[ -4 -27  68  14 -33   8 -47 -25] -> <166>
[  4  78  26 -10 -86  43  17 -17] -> <162>
[-11 -12  68 -34 -33  -6  -6 -83] -> <175>
[  8 -76  67  25  20 -73  45  62] -> <9>
[-51  23 -10 -45  15  43 -40  21] -> <199>
both <9> <166>:  => [8]
find: [-51  23 -10 -45  15  43 -40  21] => <199>
both <166> <9>:  => [8]

[ 31  56  39 -30   4  34  27  31 -33] : <175>
[-17 -17  49 -58  20  12  11   2  40] : <162>
[-46  52  32  10  12  -3 -47   7 -24] : <195>
[ 22 -10  14 -27   6  33 -44  13  57] : <42>
[  2 -13  -6   2  86  40  45   1   4] : <9>
[ 38   5  39 -26 -16  33 -17 -33  49] : <58>
[ 10  12  20 -13  39 -59  -4   9 -60] : <211>
[-41  20 -19  19 -60   2  20  12 -31] : <39>
[-15 -19 -24 -17 -55   4  66  -9   5] : <105>
[-28  16  35  18 -30  60  13  40 -22] : <166>
both <211> <9>:  => [-13]
both <211> <58>:  => [39]
both <166> <9>:  => [40]

[ -5  29 -37 -15 -47 -17 -36 -13   9  -3  12] = <42>
[-28  31  -7  -3 -47 -20  38 -14 -21   6  21] = <195>
[ -5  23 -33 -20 -47 -15 -29 -13   7  -1   9] = <39>
[ 33  -1   5  19 -47   0  -1  -3  31  32 -40] = <105>
[ 35  -1   5  19 -47 -56 -27  42   6  -4  32] = <9>
[ 35  -1   5  19 -47   0  -1  -3 -13  11  13] = <112>
both <9> <42>:  => [-47]
find: [-28  31  -7  -3 -47 -20  38 -14 -21   6  21] => <195>
find: [ 33  -1   5  19 -47   0  -1  -3  31  32 -40] => <105>
both <42> <9>:  => [-47]

[-34  32  46   5  10 -15 -44  20 -25 -33   4  13  44  22  29 -27   9  25
 -25  26  17   0  56 -37 -53  11 -47  60 -48  58   0  -6  30  22  42  17
  -9  13  35 -10 -47 -13 -34   1 -10 -36 -28]  <105>
[ 30 -28 -40  -5  -9  13  38 -17  22  29  -3 -11 -38 -19 -26  23  -8 -22
  21 -22 -14   0 -48  32  46  -9  41 -52   8 -50   1   5 -26 -19 -36 -15
   7 -11 -31   8  40  11  29  -1   9  31  25]  <175>
[ 59  -3  14 -20   3  10   7  19  27   6  14  16  14  -5 -16  12  21 -31
 -57  16  20  -8   8 -12 -29  50  24 -38 -50 -24  40  -3   7   3  39 -34
 -32  -7 -10 -48 -23 -16 -16 -23  30  12  16]  <58>
[ 20 -33 -52   0 -12  13  44 -26  18  33  -8 -18 -50 -21 -26  25 -16 -17
  42 -32 -23   2 -61  42  64 -25  42 -52  24 -54  20   7 -33 -24 -54  -8
  18 -12 -36  28  60  20  43   8   1  35  26]  <211>
[ 59  -3  14 -20   3  10   7  19  27   6  14  16  14  -5 -16  12  21 -31
 -57  16  20  -8   8 -12 -29  50  24 -38 -50 -24  40  -3   7   3  39 -34
 -32  -7  -4 -64 -41 -23 -28 -30  37   7 -15]  <195>
[ 64 -15  -7 -47  -2  14  24   9  33  18  11   9  -6 -13 -25  21  14 -37
 -38   3  10  -7 -16   5  -3  38  39 -56 -38 -44  34   0  -6  -7  16 -36
 -24 -11 -18 -50 -16 -14 -10 -26  35  20  23]  <166>
[ -9  25  42  -2 -33  -9 -33  22 -11 -25   8  16  40  16  19 -18  14  10
 -39  26  20  -3  48 -34 -52  25 -30  36 -24  39  13  -5  26  19  46   2
 -17   8  27 -29 -51 -18 -37  -9   3 -26 -18]  <39>
[ 81  -4  19 -27   4  14  10  27  37   8  20  22  20  -7 -22  16  29 -43
 -79  23  28 -12  11 -16 -39  69  33 -53 -68 -33  56  -3   9   4  54 -47
 -44 -10  -6 -88 -56 -32 -39 -41  51  10  19]  <162>
[ 59  -3  14 -20   3  10   7  19  27   6  14  16  14  -5 -16  12  21 -31
 -57  16  20  -8   8 -12 -29  50  24 -38 -50 -24  19  -3   7   3  39 -34
 -32  -7  -4 -64 -41 -23 -28 -30  37   7  14]  <9>
find: [-34  32  46   5  10 -15 -44  20 -25 -33   4  13  44  22  29 -27   9  25
 -25  26  17   0  56 -37 -53  11 -47  60 -48  58   0  -6  30  22  42  17
  -9  13  35 -10 -47 -13 -34   1 -10 -36 -28] => <105>
find: [ 59  -3  14 -20   3  10   7  19  27   6  14  16  14  -5 -16  12  21 -31
 -57  16  20  -8   8 -12 -29  50  24 -38 -50 -24  19  -3   7   3  39 -34
 -32  -7  -4 -64 -41 -23 -28 -30  37   7  14] => <9>
find: [ 30 -28 -40  -5  -9  13  38 -17  22  29  -3 -11 -38 -19 -26  23  -8 -22
  21 -22 -14   0 -48  32  46  -9  41 -52   8 -50   1   5 -26 -19 -36 -15
   7 -11 -31   8  40  11  29  -1   9  31  25] => <175>

[ 23  -4 -71 -84  34  73  33  53] : <39>
[ -1  16  61 -32  79   9 -77  34] : <166>
[  9  30  52 -71 -54  33  35  43] : <175>
[  1  17  44  24  16  33  27 -60] : <9>
both <39> <9>:  => [33]
both <9> <175>:  => [33]
both <9> <166>:  => [16]
both <166> <9>:  => [16]
both <39> <166>:  => [34]
both <9> <39>:  => [33]

[-60 -24 -60 -35 -64 -59 -72] -> <112>
[ 25 -24 -42 -71 -64 -42 -72] -> <105>
[ 25 -24 -60 -35 -64 -71  -1] -> <211>
find: [ 25 -24 -60 -35 -64 -71  -1] => <211>
find: [ 25 -24 -42 -71 -64 -42 -72] => <105>
find: [-60 -24 -60 -35 -64 -59 -72] => <112>

[-20  -7  14  10   2 -15   7   9   4  -7  -4   5  -3  -2   3 -25  -8  20
  -4  -2   8   8  16   5 -14  18  30   2   0  22  15  11   8  11  -2  10
  -5   6   0  -7  -1  -2 -10  -8   4  -7   0 -18   3 -14 -14   7  11  -6
   9] = <112>
[-17  -2  -4   9  26  -6 -13 -17  36   2  -7  -9 -13 -27 -31 -20  10   9
 -11 -11 -10 -28  -3 -29  15  -7   2  30  18  21  10 -18 -27 -22 -12  16
 -13  10 -14  -8 -23  -1  -4 -13   6  -3 -18 -23  -9 -12 -13   4 -22   0
  25] = <195>
[-47 -17  32  29  79 -45   0  -2  53 -25 -15  -9 -17 -58 -32 -63  -8  58
 -17  -5   7 -17  22 -18  16  27  60  48  11  74  54   1  -4   6 -21  41
 -36  27 -22 -13 -34 -26  21 -19   1 -14 -58 -70  -5 -38 -39  29  -8 -29
  46] = <58>
[-45 -10   6  22  40 -23 -14 -15  58  -3 -16  -7 -23 -45 -44 -55   7  30
 -21 -20  -8 -37  12 -42  11   7  33  49  28  51  29 -17 -34 -24 -20  33
 -23  20 -21 -20 -35   0 -20 -27  14 -12 -26 -53 -11 -32 -32  13 -23  -4
 -39] = <9>
[-47 -17  32  29  54 -45   0  -2  53  11 -15  -9 -17 -36 -32 -17  -8  58
 -17  -5   7 -17  22 -18 -13  27  60  26  11  74  54   1  -4   6 -21  41
 -36  27 -22 -13 -34 -40 -15 -19   1 -14 -38 -70  -5 -38 -39  29  -8 -29
  46] = <162>
[-11  -6  20  13  59 -30  -4 -15  46 -24  -7 -20  -7 -28 -34 -37  -2  37
  -7   8  -1  10  -3 -14   0   3  18  10   3  48  40 -11  -3   2 -16  28
 -34  20 -25   4 -33 -38   3   0 -14  -3 -45 -47  -6 -16 -18  27 -20 -32
  28] = <42>
[-47 -17  32  29  54 -31   0  -2  53 -25 -15  -9 -17 -36 -32 -74  -3  58
 -17  -5   7 -17  22 -13 -13  27  60  26  11  74  54   1  -4   6 -16  41
 -36  27 -22 -13 -34 -26 -15 -19   1 -14 -38 -70  -5 -38 -39  29  -8 -29
  46] = <105>
[-11  -6  20  13  59 -30  -4 -15  46 -24  -7 -20  -7 -28 -34 -37  -2  16
  -7   8  -1 -20  -3 -14   0   3  18  10   3  48  22 -11  -3   2 -16  28
 -34  20 -25   4 -33 -38   3   0 -14  -3 -45 -47  -6 -16 -18  27 -20 -32
  28] = <199>
[-37 -12  21  19  24 -29   2   5  27 -13 -10   1 -11 -20 -14 -49  -7  36
 -12  -7   7  -6  22  -8 -12  22  47  17   7  46  32   6  -1   5 -12  25
  60  15  -9 -13 -17  -9 -15 -16   6 -11 -15 -43  -1 -28 -27  16   2 -14
  28] = <166>
find: [-11  -6  20  13  59 -30  -4 -15  46 -24  -7 -20  -7 -28 -34 -37  -2  16
  -7   8  -1 -20  -3 -14   0   3  18  10   3  48  22 -11  -3   2 -16  28
 -34  20 -25   4 -33 -38   3   0 -14  -3 -45 -47  -6 -16 -18  27 -20 -32
  28] => <199>
find: [-20  -7  14  10   2 -15   7   9   4  -7  -4   5  -3  -2   3 -25  -8  20
  -4  -2   8   8  16   5 -14  18  30   2   0  22  15  11   8  11  -2  10
  -5   6   0  -7  -1  -2 -10  -8   4  -7   0 -18   3 -14 -14   7  11  -6
   9] => <112>
find: [-17  -2  -4   9  26  -6 -13 -17  36   2  -7  -9 -13 -27 -31 -20  10   9
 -11 -11 -10 -28  -3 -29  15  -7   2  30  18  21  10 -18 -27 -22 -12  16
 -13  10 -14  -8 -23  -1  -4 -13   6  -3 -18 -23  -9 -12 -13   4 -22   0
  25] => <195>
find: [-47 -17  32  29  79 -45   0  -2  53 -25 -15  -9 -17 -58 -32 -63  -8  58
 -17  -5   7 -17  22 -18  16  27  60  48  11  74  54   1  -4   6 -21  41
 -36  27 -22 -13 -34 -26  21 -19   1 -14 -58 -70  -5 -38 -39  29  -8 -29
  46] => <58>

[-13 -18  27  13  37  36 -53  22] : <112>
[ 28 -28  15  30  18  72  28  47] : <162>
[-67  24  45 -25  34 -13 -74 -32] : <105>
[ 67 -52 -20  27 -41  46  46  16] : <166>
[  3 -33  22  29  11 -48  42 -47] : <199>
[  1 -43  23   6  54 -28  72 -10] : <58>
[-22 -43  35   5  17 -27  33 -65] : <195>
[  0  22 -38  51 -25 -17  63 -52] : <211>
[  6  11 -79   6   6 -44  69 -28] : <175>
[-41   0 -33 -54  22 -37 -77 -25] : <9>
[ -5  13 -19 -47 -10  -8  -3  38] : <39>
both <199> <39>:  => [-47]
both <195> <58>:  => [-43]

[ 13 -11 -14 -79 -12] = <39>
[ 41   9 -11  66 -26] = <112>
[  7  22  28 -53 -14] = <9>
[ 1  8  4 -1 -1] = <105>
[ -8   3  -1 -27  -6] = <175>
[ -9 -18  18  -1  24] = <199>
[ 74 -10 -30 -67  16] = <162>
[ -9   7  -7  -1 -14] = <42>
[ 52 -46 -68 -38  -9] = <195>
both <199> <105>:  => [-1]
both <112> <39>:  => [-11]

[ 5 -8 17 -8  0 48] = <105>
[  5  -8  -8 -17   0   5] = <211>
[ 18  48  17 -21  25  84] = <58>
find: [ 5 -8 17 -8  0 48] => <105>
find: [ 18  48  17 -21  25  84] => <58>

[-6  7  9 26] -> <39>
[  1   5 -56 -26] -> <195>
[  9  15 -52 -52] -> <166>
[-58   0  10 -23] -> <112>
[  0  -5 -38  -6] -> <199>
[ 33   9 -81 -90] -> <9>
[ -3 -48   7  -6] -> <105>
both <112> <199>:  => [0]
both <39> <199>:  => [-6]
both <9> <166>:  => [9]
both <39> <166>:  => [9]

[  2 -10  15  30  -5 -14 -11   2 -19  -4 -37   8   1 -40 -23 -15  10  -5
  -3  -2  38  57  -8  -8   4  10 -17 -23  15 -20   4  -5 -31 -19  25  15
  -4] = <211>
[ -5   8 -24 -43  45   8  11   9  23   7  41 -17   3  51  37  11 -12   7
   1   2 -51 -73   6  11  -3 -15  21  35 -21  22  -4   5  37  23 -38 -24
  -3] = <58>
[  1  -8   7  14 -17 -11  -8 -10 -13  -1 -24   1   0 -24 -11 -12   5  -3
  -4  -1  22  33  -6  -4   3   5 -10 -11   9 -13   3  -4 -19 -13  13   2
  -6] = <162>
find: [ -5   8 -24 -43  45   8  11   9  23   7  41 -17   3  51  37  11 -12   7
   1   2 -51 -73   6  11  -3 -15  21  35 -21  22  -4   5  37  23 -38 -24
  -3] => <58>
find: [  2 -10  15  30  -5 -14 -11   2 -19  -4 -37   8   1 -40 -23 -15  10  -5
  -3  -2  38  57  -8  -8   4  10 -17 -23  15 -20   4  -5 -31 -19  25  15
  -4] => <211>
find: [  1  -8   7  14 -17 -11  -8 -10 -13  -1 -24   1   0 -24 -11 -12   5  -3
  -4  -1  22  33  -6  -4   3   5 -10 -11   9 -13   3  -4 -19 -13  13   2
  -6] => <162>

[ 36  10 -31   8 -14  23  29 -20  34  82 -51  58 -34  17  35 -48  35  26
  26 -15 -41  24 -51  25 -29  16  12  27  19 -32 -38  10 -29  -6 -15   7
 -54  10 -15  13  -5  36 -40  -5  10 -44   8 -23 -23   1 -33   4  11 -11
  15   5 -15  28 -46] -> <39>
[ 50  18 -10 -26  54  49 -67   9 -94  20 -40  -8  -4  15 -11 -18 -16  33
 -13 -54   8 -40  28 -19  36  25   5  31  68  21  19 -29 -14  57 -22   3
  34  11  36 -31  49 -43  23   7 -19  10  23  19  93 -75  46   6  11  52
   1  22 -30  57 -35] -> <112>
[  3  10 -27 -11  -5 -14  -9   9  -3 -19  32  24   0  16  11  -3  19  49
  -7 -16 -20  -8  41   2   8  -6   4   1 -17  38  -9 -18  10  10 -29  -4
   0  11 -14 -35  20  21 -13 -11 -23  29 -18  -7   4  12  -7 -16   0   7
   9   9  19 -16  -9] -> <9>
[ 22  24 -19 -14  34  20 -62   7 -75  27 -32 -18   9   9 -18  -3  -4   6
   0 -44  18 -23  32 -16  23  16  12   2  56  -2  50 -15 -16  22 -10  10
  17  12  31 -48  15 -40  -1   5 -44  -4  18  -6  63 -54  47   1  16  34
  28   0 -31  53 -25] -> <199>
find: [ 22  24 -19 -14  34  20 -62   7 -75  27 -32 -18   9   9 -18  -3  -4   6
   0 -44  18 -23  32 -16  23  16  12   2  56  -2  50 -15 -16  22 -10  10
  17  12  31 -48  15 -40  -1   5 -44  -4  18  -6  63 -54  47   1  16  34
  28   0 -31  53 -25] => <199>
find: [ 50  18 -10 -26  54  49 -67   9 -94  20 -40  -8  -4  15 -11 -18 -16  33
 -13 -54   8 -40  28 -19  36  25   5  31  68  21  19 -29 -14  57 -22   3
  34  11  36 -31  49 -43  23   7 -19  10  23  19  93 -75  46   6  11  52
   1  22 -30  57 -35] => <112>
find: [  3  10 -27 -11  -5 -14  -9   9  -3 -19  32  24   0  16  11  -3  19  49
  -7 -16 -20  -8  41   2   8  -6   4   1 -17  38  -9 -18  10  10 -29  -4
   0  11 -14 -35  20  21 -13 -11 -23  29 -18  -7   4  12  -7 -16   0   7
   9   9  19 -16  -9] => <9>

[-18  10  25 -12 -34  26 -20 -16 -26] -> <211>
[  3  18  -3 -13 -13  16 -27 -11 -22] -> <175>
[-27   8 -39  18  65  -1 -49 -40  16] -> <58>
[ 11  18  29 -60 -66 -39 -14 -58 -30] -> <9>
[-46  -5  -2  14 -22  15 -20   8  -6] -> <39>
[42  9 23 10 14 17 50  3  6] -> <105>
[ 7  7  2 -5  9 -1  5 -5 -5] -> <195>
[-16 -18  -1  12   7  -6   2   4  13] -> <112>
[-45   0  11  75   9  20  13  63 -40] -> <42>
both <42> <58>:  => [-40]
both <175> <9>:  => [18]

[ 14 -16  52  15  58 -28 -27  12 -10  15 -64  31  31  24  24   6   8 -12
  16  -7  -5  74   2 -33  10   9 -25 -30  23  17 -11 -22  20  16 -18  11
 -29  27 -10  -5 -10  -8  14   7 -13  -9  -4  16   2  15  -2  42  -8 -13
  17  19  15  10 -48 -19 -39  19 -15 -16] -> <195>
[ 11 -18  54  12  53 -26 -27  15 -11  15 -63  30  33  27  25   7   6 -14
  16 -10  -3  75   2 -37  12   8 -24 -26  22  14 -12   3  17  17 -19   7
 -30  30 -10  -8  -8  -7  12   5 -15 -13  -4  16  -3  14   0  42  -6 -14
  15  18  13  13 -48 -19 -39  20 -15 -12] -> <42>
[ -2  -8   9  -4  -7   4  19   8   1 -12  -2   3   9  -6 -14 -23 -17   7
  -6  -1   3 -42  10  13   9  29   3  10 -13   2   0 -12 -10  10 -23  18
 -28  -7   6   2  -6  -4  -8  -3  -1  -5  -2   2   8  -7  -1  -1   0   4
  -1  -3   7 -10   1   0   0   7  -4  10] -> <211>
[ -2  -8   9  -4  -7   4  19   8   1 -12  -2   3   9  -6 -14  -2 -17   7
  -6  -1   3 -42  10  13   9  29   3  10 -13   2   0 -12 -10  10 -23  18
 -28  -7   6   2   4  21   2 -15 -24   1   0  -8  -8  -4 -11  15  10 -24
   3  18  19  -7  -2 -14  -9 -10   1  15] -> <112>
[ -2  -8   9  -4  -7   4  19   8   1 -12  -2   3   9   1 -14  -2  -6   7
  -6  -1   3 -42  10  13   9  29   3  10 -13   2   0 -12 -10  10 -23  18
 -28  -7   6   2   4  29   2 -15 -24   1   0  -8  -8  -4 -11  15  10 -10
   3  18  19  -7  -2 -21   3 -10   1  15] -> <162>
[ -2 -10   3   3  -1 -12  -1  -4  -3   1  -2   2   4   3  -6 -17  -1   5
   0  -6   3  10   2   9  -3  -4  -6  -2  -4  -2   3   3  -1  10   1  -5
  -6   2   8   5  -6  -4  -7  -3  -1  -5  -2   2   8  -7   2  -1   0   4
  -1  -3   7 -10   1   0   0   7  -4  10] -> <166>
find: [ -2  -8   9  -4  -7   4  19   8   1 -12  -2   3   9   1 -14  -2  -6   7
  -6  -1   3 -42  10  13   9  29   3  10 -13   2   0 -12 -10  10 -23  18
 -28  -7   6   2   4  29   2 -15 -24   1   0  -8  -8  -4 -11  15  10 -10
   3  18  19  -7  -2 -21   3 -10   1  15] => <162>
find: [ 14 -16  52  15  58 -28 -27  12 -10  15 -64  31  31  24  24   6   8 -12
  16  -7  -5  74   2 -33  10   9 -25 -30  23  17 -11 -22  20  16 -18  11
 -29  27 -10  -5 -10  -8  14   7 -13  -9  -4  16   2  15  -2  42  -8 -13
  17  19  15  10 -48 -19 -39  19 -15 -16] => <195>
find: [ 11 -18  54  12  53 -26 -27  15 -11  15 -63  30  33  27  25   7   6 -14
  16 -10  -3  75   2 -37  12   8 -24 -26  22  14 -12   3  17  17 -19   7
 -30  30 -10  -8  -8  -7  12   5 -15 -13  -4  16  -3  14   0  42  -6 -14
  15  18  13  13 -48 -19 -39  20 -15 -12] => <42>

[-11  23 -68 -22  42 -27  14   5 -23 -30] = <195>
[-38   7  47 -37  64 -61  32  77 -17 -29] = <112>
[-16  32  77  22   2  -8 -41 -42 -10  43] = <162>
[-58  -5  58  -4  76 -41  18  18 -23  44] = <175>
both <195> <175>:  => [-23]
find: [-38   7  47 -37  64 -61  32  77 -17 -29] => <112>

[-75 -11   5 -12 -12] = <199>
[-10  10 -11 -40 -42] = <195>
[-11 -41 -41 -40 -41] = <211>
both <211> <199>:  => [-11]
both <199> <211>:  => [-11]
both <195> <199>:  => [-11]
both <199> <195>:  => [-11]
find: [-11 -41 -41 -40 -41] => <211>
find: [-75 -11   5 -12 -12] => <199>

[-2 26 -7 30 88] -> <9>
[-2 54 -7 30 25] -> <195>
[49 25 -7  5  5] -> <58>
[ 50  15  26 -15  54] -> <166>
[25 29 27  7 77] -> <42>
find: [25 29 27  7 77] => <42>
both <195> <42>:  => [25]
both <9> <58>:  => [-7]
both <42> <58>:  => [25]
both <195> <166>:  => [54]
both <166> <195>:  => [54]

